In the rows, zero is written as 128.
These are runs of 8 systems, one row a step. Runs of the same system follow the same rule from any start.
trace 1, Luti, 10 rows:
[[121 134 120  57 109 158  93 157 148 139 111 182 155 116 157 103 170 106
  124 163]
 [126 127 155 168 107  94 118  93 141 157  92  89 150  95  70 123 172 175
  127 116]
 [162 122 124 149 127 120 161 156 115 171 174 107 126 166 176 147  65 142
  116  92]
 [114 133 137  92  97 130 135 159 106  41 109 126 110 143 117 144 129  59
  137 135]
 [ 92 105 115 138 159 143 106  32 143 131 153 162 121 105 110 132 150 129
   97 148]
 [153 147  75 163 123 137  93 186 125 176 123 157 165 117 130  90 111 159
  143 156]
 [146 110 163 132 146 123 165 149 126  86  82  62  99 103 139 136 143 158
  173  97]
 [130 159 163  84 147 114 148  84 143 154 170 160 119 171 174 133 125  79
  123  92]
 [ 99 159 103  91  86 126  99 148 106 123 107 136 136 142  54 114 124 137
   78 168]
 [113  35 138 180 134 171 128 123 141 141 149 109 148 105 120 156 136 170
  125 134]]
trace 2, tek (10 x 20):
[[131 140 132 176 141 143  80  99 161 161 147 180 149  98  87 138 160 100
  161 152]
 [168 162 139 130 140 101 141 151 118 192 103  77 119 141 190 118 113 136
  109  96]
 [ 89  77 163 112 108 158 144 154 104  65 134 101 124 170  93 126 140 136
  155  99]
 [119 147 120 134 144  86 171  73 155 116 140 178 151  99  98 152 103 105
  105 178]
 [166 144  83  89  77 145  71 148 126 172 148 133 101 121 162 132 125 154
   95 116]
 [108  93 133 209 151 161  95 154  93 114  95  92 140 138 117 109 146  88
  149 130]
 [135 129 135  98 170  88 204  93 142  92 120 136 127 114 184 113 115 144
  151 115]
 [124 173 129  71  97 151  90 141 143 125 154 157  98 136  53 132 145 159
  150 124]
 [115 113 150 182 157 136 115 112 134 202 111 102 154 118 118 150 131 105
   68 161]
 [148  87 130 102  82 115 157 176 119 110 130 127 160 148 212 113 121 122
  138  99]]
trace 3, Vipa:
[[151 147 135  97  73  63 155  67 147  93 138 126 108  98 122 154 134 143
  124 100]
 [128 147 111 134 113 150 103 136 114 174 192 146 111 173 101 160  78 115
   82 128]
 [ 93  68 116 175 148 162 119 155  94  99  84  99 147 121 128 121 132 102
  101 171]
 [144  99 107 125 147 121 132  83 140  94 133 157 123  98 201  93 154 142
  178 103]
 [163 223 103 106 121 117  99 161 134 147 133 154  97 128  89 119 114 139
  162 128]
 [101 122 178 117 173 161 148 147 125 166 104  69 112 143  88 147 131 160
   99 136]
 [107  84 177 118 111 109 159 108 155 126 126 161 198 133 163 126 164  81
  129 131]
 [161 144  78 134  42  66 116 103 120 104 138 132 125 105 123 132 112 146
  108 116]
 [127 114 109 164 148 181 107 144 104 140 187 113  83 165 103 156  79 141
  128 111]
 [107 111 130 137 188 161 136 157 113  95  79 129 135 119 160 119 138  61
  131 176]]
trace 4, Vipa:
[[103 125 155 113 139  97 141  96 106 122  68 100 152 147 179  87 164  85
   95 118]
 [117 131 100 112  90  88 144  95 129 106 170 178 157 146 102  84 117 184
  149 109]
 [157 126 113 145 118 154 135 181 146 132 154 129 105  99  82 196  82 147
  128 166]
 [124  94 159 129 151 175  97 123 122 144 103  87 104 125 182 153 163  69
  100 121]
 [110 155 110 147 135  80 117  73 105 117 108 154 162 150 147  52 149 106
  140 110]
 [141 144  92 108 120 114 162 164 128 115 152 141 128 129  94 116  80 216
  148 134]
 [134 104 174 111 137 191 122 164 162 132 140 119 100 104 105 200 144 109
  141 144]
 [126 141 147 142 135  97 112  75 126 156  87 111 138 117 171 124 165  60
   83 127]
 [116 130  91 139  94  92 128 117  93 129 148 141 163 176 128  59 110 174
  126  93]
 [133 106 120 145 133 152 160 175 137  77 155 138 113 111  75 167  86 157
  170 152]]
trace 5, panak (10 x 20):
[[119 118 152  79 142 146 181 154 166 142 148 147 139 115  91 172 102 171
  111 170]
 [162  79 128 146  61 143  90 147 151 147 133 118 137  85 156 177 154 109
  115 130]
 [131 135 109 202 114  73 120  70  89 112 109  90 125 132 129 111 122 103
  108  99]
 [112 142  89 113 181 143 154 137  93 105 157 150 109 179 153  82  76 152
  142 119]
 [113 143 130  72 144 175 116 169 154 103 112 174 125 106  97 143 147 102
  145 189]
 [147 125 155 133 133 127 106  96 167 191  94 101 128  69 135 148 180 153
  110 133]
 [143 122 145 181  87  94 126 143 108 154 137  99 163 170 133  94 133 138
  157  66]
 [106 123 145 104 133 112 194 129 106  56 147 120 109 169 111 144  85 115
  132 113]
 [128 121 103  74 130 170 107 112 149 135 173 179 103 118 155 168 114 106
   89 162]
 [133 137  87 171 104 120  70 132 122 164  82 124 154  86 101 112 149 131
   90 175]]
trace 6, fede (10 x 20):
[[158 128 146 153  75  83 173 177 139 112 121 112 151 110 100 182  94 106
  125 144]
 [138 104 120 130 127 131 132  84 115 106 143  91  71 121 167 185 105  89
   76 116]
 [ 96 111  84 147 120 156  73 106  91 108 158 171 137 171 144  90 126  77
  116 127]
 [107 125  91 163 184 142 122 125 110  99  95 133 129 108  95  76 134 177
  167 155]
 [163 128 158 110 149 163 122 167 171 159 126 135 123  95 155 133 162 161
  196 112]
 [135 197 182  75 109  91 135 140 142 163  91 113 133 140 116 132 157  95
  111 118]
 [112 116 132  95  90  96 164  96 116 145 164 115 136 164 110 137  94 178
   66 107]
 [122  74 115 187 102 124 151 146 125 104 159 151 173 127 113 164  85  92
  116 163]
 [145 111  83 160 146 140 100 104 115  84  96 106  81  73 162 149 130  99
  116 150]
 [128 141 114 136 139 165  56 109 106 132 151 141  97 158 150  86 162 112
  169  81]]
trace 7, Dud (10 x 20):
[[128 160 155  86 184 143 124 110 145 114  75 125  95  97 156 121 178  95
  150 139]
 [134 195 158 106 113  93 125  98 150 185 155 141 129 150  76 123 136 157
  130  97]
 [111  66 153 145  93 149 159 180 125 140 166 117 168 162 106 155 100 146
  114 127]
 [134  74 121 121 130 125 152 111 140  93 100 129 137  79 199 156 139  87
  102 161]
 [142 181  91 132  95  90  77  62 123 106 134 157 103 113 116 110 144 101
  134 115]
 [115 141 101 188 142 140 112 153  84 143 146 107 122 176  73 102  86 162
  132 115]
 [121  95 127  95 183 174 156 186 126 127  96 118 133 123 186 109 125 152
  139 153]
 [137 166 167  74 133 119 120 101 174 123  98 147 114  82 118 139 189 113
  154 133]
 [143 152 158 157  89  99 125 104 139 184 178 118 130 154  81 162 112 139
  115  88]
 [110  58 124 137  98 141 155 173 101 115 144 118 167 165 164 136  92 109
   94 134]]
trace 8, kasev (10 x 20):
[[127 168 100  70  86  96 114  82 130  82 122 158 100 105 112 137 133 101
   99 145]
 [104 121 111 173 170 163  87  82 126 181 153 132 119 129  85 117 132 176
  111 135]
 [144  92 116 163 121 139 138 216 118 140 100 121 181 125 164 114 110 122
  139 155]
 [141 133 155  90 121 111 149 111 134  55  96 106  89 101 152 131 166 115
  177  95]
 [137 193 134 119 154 128 117  92 137 173 188 163  97 164 107 142 102 109
  124 109]
 [ 94 113 112 107 106 134 126 165 105 158 102 116 167 145  99 107 115 164
   59 169]
 [120  38 159 160 114 140 141 105 152  95 127 122 160  92 149 140 173 134
  164 115]
 [191 183  98 163 120  81 133 122 134 125 141 136 100 102 155 156  90  91
  151 115]
 [ 97 157 105  94 148 161  96 134  76 113 116  95  70 172  99 102 116 144
   95 121]
 [ 84  88 162 129 169 168 140 134 150 146 135 177 190 142 124 111 152 104
  138 165]]
trace 9, tek (10 x 20):
[[123 124  97 172 163 128  88  54 130 156 122 149 127  94 159 124 144  90
   93 154]
 [146 145 104 102 134 135 114 178 106 144 104 125 137 150 187  58 136 159
  161 101]
 [110 109 167 156 161 143 151 130 140  91 102  97 118 103  60 140 152 163
  176 129]
 [136 151 170  88 150 114 172  94 174 175 174 170 137 136 145 166 116 113
  116 128]
 [132 152 127 103  43 119  88 178 106 146 111 101 132 155  98 136 132 113
   85 123]
 [106  49 108 210 126 123 139  92 102 104 138 110 156 126 135 130 110 122
  105 132]
 [160 154  76  98 143 119 152 151 129  85 148 179 111 119 179 117  85 120
  165 140]
 [126 161 119 117 141 160  64 102 126 116  98 103  63  96  86 132 171 136
  133 130]
 [ 99 116 161 140 188 146 133 103 135 195 128 139 173 159 163  88 152 126
  120 124]
 [145 133 153  89  81  96 173 202 140 117  96 113 163 123 118 122 128 168
  151 127]]
trace 10, Luti:
[[127 167  81 122 117 143 107 141 120 111 184 181 105 150  71 137  79 128
  136 146]
 [111  94 129 142 186 193 114 159 136 119  88 113 114  85 113 148 144 129
  127 187]
 [143 111 138 134 136 111 116 103 142 162 104 134 162 112 212  85 174 121
  145 103]
 [147 197 129 115  93  60 149 128 114 124 126 114 122 153  90 102 110 163
  148  86]
 [111 115 157  96 151 176 155 150 131 127 173 113  89 162  93 182  91 140
  109 130]
 [105  91 138 120 113 151 107 143 136 133 105 155 174 120 155 137 156  50
   91 176]
 [137 107  86 174  83  81 100  70 117 118 107 115 143  87 127  99 150 164
  116 117]
 [162 151 106 178 155 132 140 154 119 133 177 129 101 148 122 132  73 158
  185  94]
 [119 154 147  72 180 155 157 167 123  88  91 121  92 131 146 141 123  82
  136 157]
 [ 93 115 152  77 122 141  94  66 148 152 121 155 143 125 134 100 199 132
  105 124]]
trace 11, kasev:
[[151 151  87 109 106  97 123 131  98 104 119 137 122 141 209 109 106  67
  105 119]
 [ 85 153 115 120 149 132 108  79 108  82 125 145 108 144  55  84 148 152
  149 125]
 [136 113 124 137 173 171 145 171 164 183 160 169 153 116 123 148  99 162
  141 172]
 [158 122 142  90  63 119 104 172 135 129  73  91 133  94 162 134 173 125
  120 124]
 [123 141 181 162 150 102 143  63 122 129 144  97 106 158 122 127 143 105
  154  63]
 [122 145  91 112 119 110 162 150 107 126 168 161 142 173 125 129  51 123
   86 150]
 [ 92  76 114 101 106 164  98 115 133  82 102 129 125  84  89 134 167 153
  107 166]
 [164 122 130 200 170 135 108 106 157 179 135 138 138  89 166 136 144 110
  162 125]
 [157 180 100 117 106  97 129 185  84 116  96  94 112 159 151  86 101 133
  136 101]
 [ 80 117 180  87 155 164 150 117 130  85 143 133 108 167  79 133 146 121
  153 114]]
trace 12, Nanif (10 x 20):
[[ 84 162 121  75 120 130 103 103  99  94 101 116  99 155  73  82 155 155
  115 119]
 [111 101 129 176 177 160 127  96 155 180 181 172 154 125 100 139 116 150
  133 151]
 [157 113 132 112  88 103 150 192 145 149  82 115 178  95 171 129 135 141
  117 151]
 [133 115 162 133  89 125 120  95 120  77 131  77  73 125 106 165 156 114
  145  73]
 [128 174 109 131 159 115 146 116 111 141 177 172 126 181 144 124  69  78
  112 129]
 [ 99 109  73 102 120 143 107 147 105 103  84 131 142 108 107  86 132 180
   95 178]
 [138  89 154 177 153 168  99 105 167 141 137 138 127  81 129 157 174 115
  177 126]
 [172 183 149 105 120  76 159 152 131 168 107 110 137 144 191 111 119 117
  134  93]
 [ 91 121 137 112 109 140 132 131  90  86 136  85  96 174  60 121 118 169
  121  99]
 [102 105 135 138 166 152 149 108 155 139 168 189 159 128 118 160 105  87
  108 180]]
trace 13, Dud (10 x 20):
[[108 104  96 132 174 148 149  95 113 134 153 140 115 138 163 152  76 107
   60 164]
 [116 134  77 111  98 131  69 130 122 122  93 170 159 104 128  75 164 129
  118 168]
 [139 121 135 200 151 127 116 107 127 123 120  94 114 107  89 112 150 176
  190  93]
 [165 164 141 113 159 137 163 193 126 150 146 125 112 160 178 138  85 111
  161 107]
 [ 96 140 165  43 109 138 137 135 125 103  91 104 110 136  99 147 152 112
   80 144]
 [103 100 141 144 142 129 128  44 159 175 174 167 158 119 113 137 144 148
  100 133]
 [159 107  99 182  61  97 119 181 128 129 132 150 189 117 137 121 110 117
  147 138]
 [139 100 110 147 131 135 132 120  97  53 104  69  67 110 154 143 125 121
  137 101]
 [120 196 111 105 195 140 113 100 116 144 140 164  96 160 143 102 113  83
  123 136]
 [103 149 128 102 112 129 116 162 122 161 100 122 156 139  59  91 140 193
  109 150]]
trace 14, panak (10 x 20):
[[157 124 171 148 133  98 164 116 159 181 109  75 131  90 127 161 138 177
  121 112]
 [138 100 146 149  71 127 119 155 102 119 166 113 138 187 154 126 124  96
  148  62]
 [ 95 139 119 105 131  98 170  84 109  71 131 136 114 144  99 144  91  93
   77 152]
 [137 112  63 104 144 172  94 129 137 157 163 172 115 107 160 127 106 167
  100 163]
 [135 133 114 189 124 129  89 163 127 122  71 122 155  85  89 111 155 106
  158 170]
 [138 126 159 138 187 121 162  95 129 126 103  82  99 119 172 111 147 159
  166  80]
 [124 170 164  81 106 128 126 152 130 137 165 168 140 192 125 109 136  87
  160  92]
 [105 132 150  80 106 119 157 122 139 135 117 107 121 120  69 172 117 157
   58 162]
 [139  49 106 173  91 154 102 122 141 160 174 141 158 110 161 151 126 148
  111 128]
 [149 142  94 187 105  72 135 129  98  72  91 118 137 111 133 116 109  82
  141 137]]
trace 15, fede:
[[147  62 165 168 118 156 124 135 145 170 144  82 131 118 159 160 146 154
  137  87]
 [139 165 135 119 110  72 148 125 117 100  97 142 153 141 176 107 132  45
  131 125]
 [115 147  91  92 129 135 126  84 113  86 166 134  68 136  85 135  98 180
  118 116]
 [111  95 141 174 164 188 111 167 138 178 155 156 164 144 113 139 119 110
  132 162]
 [131 116 118 111 119 107 125 137 122 107  40  94 140  76 165 100 168 134
  113 153]
 [153 142 146 131  85 104 113  85 143 128 179 135 103 139 118 130 147 148
  177  54]
 [125 183 130 131 178 117 168 165 112 152 134 142 133 170 118 129  67  93
  112 156]
 [ 97  61 122  72 107 173 127 140 127  92 115 112 116 110 127 147 141 165
   87 153]
 [130 110 142 196 111 108  95  75 153 157 140 154 168 102 118 132 169  90
  141 127]
 [170 182  70 137 135  90 131 155  95 126 100 107 103 126 163  95  85 148
  128 119]]
trace 16, Nanif:
[[134 155  87 166 143  92 154 155  91  63  95 120 124 127 111 107  81 108
  147 151]
 [120 128 113  84 193 202 103 125 132 110 126 132  62 105 139 142 135 137
  132 152]
 [123 159 150 118 129 136  77 128 143 198 117 158 167 142 132  85 182 107
  137 124]
 [126 101 150 159 128  86 172 104 125 152 114  79 153 127 121 106 129 205
  125  94]
 [138  99 161 120 110 147 175 187 143  96 169 132 127 146 111 182  92 118
  158 125]
 [121 167 123  78 100 101 126 102 129 110 106 137 112 114 116 161 127  70
   64 165]
 [126 103  62 160 103 145  62  79 104 135 168 146 113 131 146 104 127 146
  105 112]
 [136 119 109 205 167 122 136 168 112 117  94 131 168 117 148  89 121 106
  176 149]
 [137 140 157  64 174 149 153 138 145 103  91  99  76 102 153 130 153 162
  162 116]
 [119 177 173  97 114 144  97 128 144 179 168 153 125 173  77 132 148 117
  136 102]]

Which system made each of these runs?
trace 17:
[[132 138 115 128  73 112 116 168 128 148 144 143 166 144  79  91 128 199
  157 109]
 [148 110 174 150 149 128 193 155 148 125 130  86 113 110 116 200  96 129
  133 134]]

Luti
trace 18:
[[145  82 121 119  75  97 167 102 144  60 152 130 117  96 133 168 113 148
  138 114]
 [147 152  97 168 134 147  78  96 122 131 154 126  69 106 104 176 110  87
  105 141]]

kasev
trace 19, 2 rows:
[[116  81 116  74 110 131 153 119 153 153 151 164 169 115 163 123 126 187
   90 149]
 [166 125  98 179  60 108  97 148 143 105 137 144 140  84  86 155 126 128
  161 139]]

panak
trace 20 (2 x 20):
[[ 90 119 149  87 120 171 120 198 107 109 115 127 147 176  92  93 146 139
  151 131]
 [114  94 179 106 134 120 174  82 182 120 130 143 146  83 114 176 155 132
  125 148]]

panak
trace 21:
[[103 149 108 147 167 131 113 123  72 161 111 105 131 188 147  69 113 122
   91 118]
 [103  73 126 105 122 142 163 151 129  68 130 148 157 131 123  94 138 180
  177 125]]

fede
trace 22 (2 x 20):
[[142 160 142 139 103 148  56 157 109 126  98 101 100 135 116 117 174  82
  159  99]
 [103 151 156 106 185 110 168  86 113 145 123 109 121 174 146  80 129 162
  131  88]]

fede
trace 23, 2 rows:
[[142  75  75 153 103 138 120 123 142 120 183 193 162 112 167 130 105 135
  137 143]
 [143 168 107 175 141 133  90 155 112  97  78 103  96  94  85 137 134  90
  153 157]]

fede
trace 24:
[[146 113  94 177 122 170  58 155 140 159 113 134 133  80 110 127 157 145
  145 159]
 [154 142 154 155 171 127 142 173 115 138  71  71 120 126 175 108 140 119
  166 107]]

kasev
trace 25:
[[154 119  75 180 132 105 150 150 116 140 131 111 134 104 120 121  75 203
  124 142]
 [143  99 162 111 135 194 119 188 138 109 147 120 100 141 152 157 142 106
  183 103]]

Vipa
trace 26:
[[161 100  96 139  99  96 134 115 130 118 111 102 130  85 171 106 137 202
  143 100]
 [140 160 133 180 136 131 118 135 115  97 168 143 105 161  94 136 107  84
  194  95]]

panak
trace 27 (2 x 20):
[[124 174 137  91 155 155  96 109 103 104 125 109  54 155 139 136 136  72
  122 106]
 [ 70 115 125  98 159 160 114  98 114 153 151 166 154 177 114  71 140 158
  108 132]]

fede
trace 28 (2 x 20):
[[151 116 102 184 167 115 164 113 135 154 182 158 146 133 167 125  74 152
  152 119]
 [145 145 104  88  85 140 106 211 111  80  85 122 115 118 129 134 125  99
  133 157]]

Dud
trace 29:
[[114 144 158  88  73 126 134 181 128  96 125 133 134 147  62 161 125  97
  118 147]
 [112  90 131 157 158 122 148  52 134 161 138 102 120 107 136 160 118 145
   63 137]]

fede
trace 30 (2 x 20):
[[154 200 165 118 148  82 156 153 142 164  90 126 146 134 150 123 127  76
  135 131]
 [105 115 149  66  97 155 110 126 109 125 131  86  92 161 105 117 155 186
  110  83]]

panak
trace 31:
[[107 116 187  82 116 125 145  88 119 124 143 106 114 177 161 139 151  88
  102  75]
 [ 97 134  89 122 119  96 150  89 121 113 158 195 172 147 106 100  93 125
   98 162]]

fede
trace 32:
[[141  81  85 166  65 132  90 153 131 147 120 121 157  87 116 145 127 155
   90 163]
 [155 114 138 209 122 104 120 119 105 108 104  70 113 121 152 133 137  94
  157  84]]

fede
trace 33:
[[ 99  74 182 107 119 137 171 167 128 121 108 104 175 149 137 105 156 161
  149 109]
 [164 131 158 118  86  83 168 104 171 105 163 153 130 103 138 182 121  97
  150 108]]

kasev
trace 34:
[[113 137 147 158 175 142 131 103 121  66 101 101  78 109  83 151 141  93
  160 134]
 [133 132 111  89 170 169  98 107 143 186 156 166 117 134 197 103 140 141
  121 121]]

fede
trace 35:
[[139 118 142  66 153 171 125 153 130 138 131 116  98 143 196 103 152 166
  158  86]
 [101 170 186 127 119 106 133 130 136 140 121 137 160 163  46 110 155 114
  153 117]]

Nanif
trace 36:
[[110 187 176 118 169 132 124 132 115 139  97  93 104 160  73 100 155 136
  156 101]
 [102  98 194  78 139 149 175 146 151 168 151 133 163 163 135 138 136 148
  119 114]]

panak
trace 37, 2 rows:
[[130 133 137 104 138 128 116  96 166 149  93 150 139  69 149 155 164  88
   90 181]
 [144 140 118 159  56  87  83  87 125 148 152 131 141 135 107 108 154 144
  135  78]]

Dud
trace 38, 2 rows:
[[102  86 121 118 124 178 130 188 135  84 143 169 155 129  88 130 122 135
  165 170]
 [167 152 130 147 131  88 130  81 170 142 107 133 119  57 144 173 142  98
  121 149]]

tek
